[[128 128 123 123]
 [136 142 121 102]
 [113 155 134 117]]: 123

[114 132 136 134 104 117]: 136

[[139 114 139 140]
 [129 118 156 138]]: 139

[[132 152 124 127 135]
 [124 120 129 126 128]]: 124

[[136 150 135 150 147 133 136]
 [127 152 135 152 141 141 134]]: 135

[[126 137 120 119 130 125 131]
 [120 125 137 100 153 145 139]
 [142 138 140 129 112 130 136]]: 120
---
Q:
array([[121, 137, 119, 114, 122],
       [118, 119, 111, 107, 121],
       [126, 140, 124, 126, 119]])
A: 122

Q:
array([[125, 128, 124, 123],
       [111, 115, 153, 130],
       [142, 138, 109, 136]])
A: 123

Q:
array([[147, 156, 118, 114, 130, 106],
       [126, 156, 119, 114, 129, 106],
       [141, 156, 119, 114, 130,  98]])
A: 106

Q:
array([[118, 113, 155, 139, 139, 147],
       [135, 130, 123, 114, 111, 129],
       [133, 129, 123, 110, 110, 136]])
A: 147

Q:
array([[124, 128, 130, 144, 129],
       [141, 129, 138, 152, 116],
       [134, 128, 140, 156, 120]])
A: 129

Q:
array([[131, 120, 110, 122, 139, 141, 143],
       [129, 130, 119, 133, 131, 150, 146],
       [131, 120, 109, 122, 139, 141, 143]])
A: 143

Q:
array([[138, 126, 108, 133, 124, 130, 123],
       [132, 127, 110, 134, 128, 121, 139],
       [127, 130, 150, 129, 132, 131, 151]])
A: 123
---
[123 133 133 105 148 145] out 145
[130 113 137 107 146 104 136] out 136
[134 156 131 110 139] out 139
[136 104 123 118 113 142] out 142
[149 105 152 142 134] out 134
[118 140 114 125 156] out 156
---
[[145, 126, 116, 108, 129, 114, 153],
 [119, 125, 132, 140, 123, 139, 114],
 [147, 113, 118, 120, 121, 119, 146]] yields 123

[[152, 124, 132, 112, 132, 127],
 [124, 129, 113, 128, 108, 132]] yields 112

[[118, 121, 127, 144, 121],
 [144, 123, 130, 108, 125],
 [136, 130, 118, 105, 135]] yields 130

[[118, 105, 147, 143],
 [130, 137, 113, 123],
 [121, 115, 142, 136]] yields 137

[[116, 132, 133, 133],
 [153, 106, 101, 118],
 [128, 125, 127, 130]] yields 106

[[128, 139, 104, 124],
 [133, 118, 143, 145],
 [139, 146, 121, 111]] yields 118

[[130, 132, 145, 110, 130, 124],
 [135, 124, 139, 113, 129, 128],
 [143, 107, 117, 134, 125, 140]] yields 113
---
[[119 114 136 155]
 [109 136 140 144]
 [114 133 136 140]] ans = 155

[[133 122 132 131 126 135 125]
 [124 157 129 127 125 124 129]] ans = 125

[[119 111 126 118]
 [119 106 138 157]
 [111 111 130 144]] ans = 118

[[130 141 136 107 130 129]
 [132 121 119 118 144 135]
 [117 120 133 148 121 128]] ans = 129

[[119 117 144 107 145]
 [127 128 127 129 128]
 [118 116 146 105 146]] ans = 145

[[116 106 138 127]
 [133 128 104 114]] ans = 127

[128 103 144 142 142 134] ans = 134

[[118 149 145 118 155]
 [120 152 123 144 143]] ans = 155

[127 139 145 125 104] ans = 104
---
[[126 132 129 129 128]
 [135 123 118 129 158]
 [132 120 129 125 135]] | 125

[101 137 144 130] | 144

[134 143 136 138 100] | 138

[133 152 112 114 116 153] | 116

[[137 144 132 138 106 127 140]
 [136 122 135 123 125 125 134]
 [125 136 124 133 127 131 127]] | 131

[141 156 120 125 119 110] | 119

[[122 127 108 131 130 153 121]
 [129 121 138 134 134 122 135]
 [125 128 119 127 129 139 126]] | 139

[112 144 125 104] | 125
---
[155 124 139 117 151 149 100] => 124

[126 156 110 128] => 128

[[133 132 132 127 128]
 [106 125 122 113 143]
 [125 126 125 136 126]] => 122

[[130 128 135 127 127 119 130]
 [122 131 105 127 127 154 118]
 [128 128 126 128 128 130 127]] => 119

[101 107 116 144] => 116

[145 102 117 103 128 142 140] => 117
---
[[128 139 136 126 130 124]
 [128 129 133 120 130 128]
 [128 138 132 132 126 119]
 [128 106 109 137 123 137]
 [127 119 125 123 127 130]
 [127 126 126 129 124 122]
 [128 143 139 124 131 122]
 [128 136 134 127 130 127]
 [128 139 136 125 129 121]] >> 128

[[130 111 113 129 110 124]
 [119 141 129 140 132 133]
 [137 139 113 142 101 148]
 [133 114 119 130 131 116]
 [119 137 128 136 137 124]] >> 130

[[135 131 108 125 122 140 129 128 125 142 129]
 [129 131 124 150 145 130 129 130 134 138 128]
 [133 131 106 125 122 136 130 128 125 143 131]
 [129 127 126 107 109 130 125 125 121 122 129]
 [126 130 111 125 139 122 142 136 128 138 136]
 [128 126 147 123 118 129 119 123 125 113 124]
 [138 131 124 128 114 145 116 121 125 136 123]
 [128 131 124 146 147 125 134 133 134 138 129]] >> 135

[[135 139 145 148 109 120 142 129 117 119 124 154 137 113]
 [124 121 121 114 135 125 118 121 131 141 130 118 125 132]
 [122 116 114 118 130 128 114 132 126 133 126 110 116 133]
 [136 142 145 142 122 128 144 125 128 122 129 149 141 121]
 [135 143 143 142 129 134 144 128 133 118 131 144 139 126]
 [136 139 145 130 127 122 141 112 131 138 131 151 147 120]
 [135 140 145 144 119 126 142 128 125 119 127 149 139 119]
 [123 118 116 114 134 126 116 126 129 137 128 113 121 133]] >> 135

[[132 130 126 129 130 125]
 [117 133 125 137 123 123]
 [130 127 131 125 128 131]
 [120 136 127 128 131 136]
 [122 142 118 127 113 117]
 [139 104 143 130 143 134]
 [126 108 137 120 130 130]] >> 132
---
[124 145 128 157 140 149 151] out 151
[116 133 116 151 122 121] out 121
[114 151 107 143 142] out 142
[128 135 100 106 121 119] out 119
[110 152 120 118] out 118
[155 101 119 100 144 114 124] out 124
[117 151 117 126 133 113] out 113
[135 142 134 105 122 128] out 128
[114 133 141 151] out 151
[103 139 118 150 137 110 115] out 115
---
Input: 132	119	117	149	132	134
Output: 134
Input: 119	131	125	112	101
Output: 101
Input: 99	152	122	145	123
Output: 123
Input: 153	129	136	115	113	151	140
Output: 140
Input: 155	131	116	108	131
Output: 131
Input: 107	149	142	122	133	129
Output: 129
---
[150 116 148 126]: 116

[[140 117 144 124 136]
 [134 130 130 106 132]
 [137 130 134 108 130]]: 130

[[121 120 150 145 123]
 [149 123 131 127 122]]: 123

[110 135 143 150]: 135

[152 151 133 129]: 151

[147 121 106 129 131 124 125]: 121

[103 128 114 122 120 126]: 128

[[119 118 122 126 138 128]
 [133 137 124 131 109 111]
 [104 102 109 123 149 119]]: 102
